In the rows, 128 means zero.
First come named turns, each shown by rows before and after it. For each pair of rows after them, which turns, in which order, take the first row to the second? The first pair is done for you.
Puz:
[135 118 142 131 141 170 106 127 112 120]  ->  [143 123 130 122 113 162 107 134 143 105]
[133 128 119 116 124 122 120 140 168 114]  ->  [122 121 130 115 139  97 126 143 155 137]
[120 118 143 145 165 158 121 106  63 140]  ->  [138 134 117 141 126 198 109 107 103  94]
lufa:
[125 121 131 133 133  75 128 159 158 135]  ->  [127 130 118 108  94  77 133 132 151 116]
[153 147 144 146 150 147 113 128 121 145]  ->  [160 156 131 156 131 124 123 128 116 138]
[138 135 104 105  81 163 104  94 160  76]  ->  [130 112 138 121 156 191  80 126 178 107]
[142 141 104 143 138 141 101 150 185  96]  ->  [144 146  98 148 129 130 107 151 182  93]
tifir:
[124 117 152 134 137  90 150 114  98 160]  ->  [137 132 126 135  94  98 157  98  97 128]
[118 135 126 104  66  88 142 139 155 110]  ->  [128 139 124 126  81 116 128 162 183  99]
[126 143  95 126  96 166 151  83 105  97]  ->  [135 142 100 152 130 199 133 119 140  96]
rizel:
[134 139 118 173 147 115 139 179 154 137]  ->  [112 120 132  77  98 104 137 137 168 133]
[125 122 128 130 152 186 115 121 134 114]  ->  [124 117 136 145 170 143 115 157 158 138]
[139 134  72  84  96  74 147 135  96 102]  ->  [151 147  59 123 109 105 149 136  74  91]
[134 137 113 150  89 107 142 121 121 114]  ->  [131 134 114 150  92 101 141 127 124 120]
keb:
[159 115 100 119 124 133 149 114 122 119]  ->  [153 104 116 103 143 149 137 117 135 130]
[169 153 105 156 110 123 137 144 118 103]  ->  [154 126 138 123 153 169 109 153 153 118]
[138 148  99 133  88 140 131 120 155  97]  ->  [114 112 146  98 145 150 111 132 173 140]

Between the rows of a pair lie two turns.
[154 150  88 203 127 154 136 110  79 122]  ->  [123 108 143 169 192 129 123 124  80 186] : keb, keb
[132 130 103 159 160 136 157 144  90 127]  ->  [134 127 106 159 170 152 145 152 111 126] : Puz, tifir
[ 97 118 135  78 109  73 160  99 104 161]  ->  [103 115 135  56 118 176 120 102 162 122] : keb, keb
[130 123 141 134 149 122 130 132 112 140]  ->  [138 131 129 133 140 155 123 132 128 117] : keb, keb
[132 116 119  74  91 182 152 107  93 133]  ->  [121  98 139  51 100 153 145 125 125 154] : Puz, keb
[135 113 117  74  87  89 115 123 174 100]  ->  [115  91 146  70 126  65 119 120 135 142] : Puz, lufa
[119 115 151 124 148  74 135 128 133 158]  ->  [140 142 113 115  87 136 130 103 153  91] : tifir, keb
[110 130 141  81 116 195  94 125 177 114]  ->  [ 91 109 174 111 174 104 113 149 128 189] : lufa, tifir
[129 127 146  79 129 129 129 149 164 125]  ->  [133 132 146 105 156 178 125 139 134 115] : rizel, tifir
[ 97 110 133  94 108 137 131  97 101 123]  ->  [119 130 115 172 140 156 132 129  93 117] : Puz, rizel
[101 127 139  82 121 130 133 120 114 136]  ->  [108 130 138 127 146  96 141 151 114 156] : lufa, lufa
[114 125 140 115 147 149 113 159 178 105]  ->  [109 123 142 135 152  81 135 165 146 136] : tifir, lufa
[124 136 122 127 133 129 134 105  89 128]  ->  [122 130 131 132 156 136 128 117  92 136] : lufa, lufa
[ 85 123 129 103 126 146 139 130 116 129]  ->  [ 83 121 133 108 131 140 141 130 109 136] : keb, lufa
[119 146 112 157 119  44 121 143 122 125]  ->  [129 159  91 130  82 115 105 123 153  73] : rizel, tifir
[134 148  97 162 109 121 140 133 100 101]  ->  [124 138 102 111  80 123 128 125 135  91] : lufa, Puz
[131 120 116 106  97 104 124 140 184 114]  ->  [139 121 120 138 142 176 108 142 171 107] : rizel, tifir
[125 128 150 120 109 120 157 115  98 133]  ->  [143 140 136 149 110 159 143 141 136 107] : tifir, tifir
[120 127 126  42  52  99 130 145 186 124]  ->  [127 116 139  74 102 136 107 189 227 131] : tifir, tifir
[170 132  86 120  82  73 146 128 103 105]  ->  [186 142  79 164 111 122 129 161 136  90] : rizel, tifir
[130 112 128 129 118  63 129 152 172 138]  ->  [129 126 109  96  76 132 131  84 128  93] : tifir, rizel
[123 128 139 158 164  68 155 135  78 147]  ->  [154 159  92 160  92 102 146 141 139  75] : keb, Puz
[135 145  76 108 103 107 131 134 112 123]  ->  [114 118 109  72 135 124 118 124 112 150] : lufa, keb
[126 128 125 135 147 114 130 179 182 150]  ->  [105 119 136  67 112 114 132 129 163 149] : rizel, Puz
[127 127 127 129 112  57 138 144 139 149]  ->  [120 131 119  91  85  98 141  91 105 126] : rizel, Puz
[143 125 100  86  56 109 102 119 168 107]  ->  [117  96 142  88 117  56 110 132 133 177] : lufa, keb
[119 104 137  79 148 162  89 145 192 123]  ->  [145 134 105 173 139  63 130 181 155 140] : lufa, keb
[139 123 134 161 136 121 139 128 103 140]  ->  [147 132 120 139  92 122 137 122 130 112] : rizel, keb
[148 134 161  86 100 172  97 118 185 111]  ->  [129 108 196 103 161 109 107 137 149 178] : lufa, tifir
[144 119 115 106 108 125 136 146 154 132]  ->  [132 105 136  97 140 142 129 139 138 151] : rizel, keb
[131 126 123 150 148 148 118 154 144 128]  ->  [135 136 111 160 126 110 134 155 131 130] : lufa, Puz
[116 118 145  87  91 135 121 107 132 133]  ->  [133 137 126 153 114 163 129 108  90 123] : keb, rizel
[130 121 131  85 103 129 120 112 152 113]  ->  [134 114 136 100 131 144 110 132 171 117] : tifir, tifir
[133 149 125  99  78 120 133 113 133 127]  ->  [135 143 131 118  96  96 127 148 164 140] : tifir, Puz
[120 110 140  84 115 127 101 133 189 123]  ->  [115 102 159 124 170 107 106 153 158 162] : lufa, Puz
[128 116 150 107 146 118 121 147 169 140]  ->  [137 138 126 143 119  78 150 133 115 136] : Puz, keb
[120 124 134  95 121 108 139 117 126 145]  ->  [127 131 132 128 148 158 133 114 105 135] : rizel, lufa
[ 99 105 162  63 115 155 127  81 119 151]  ->  [101 115 152  77  94 105 148  79  96 157] : Puz, keb
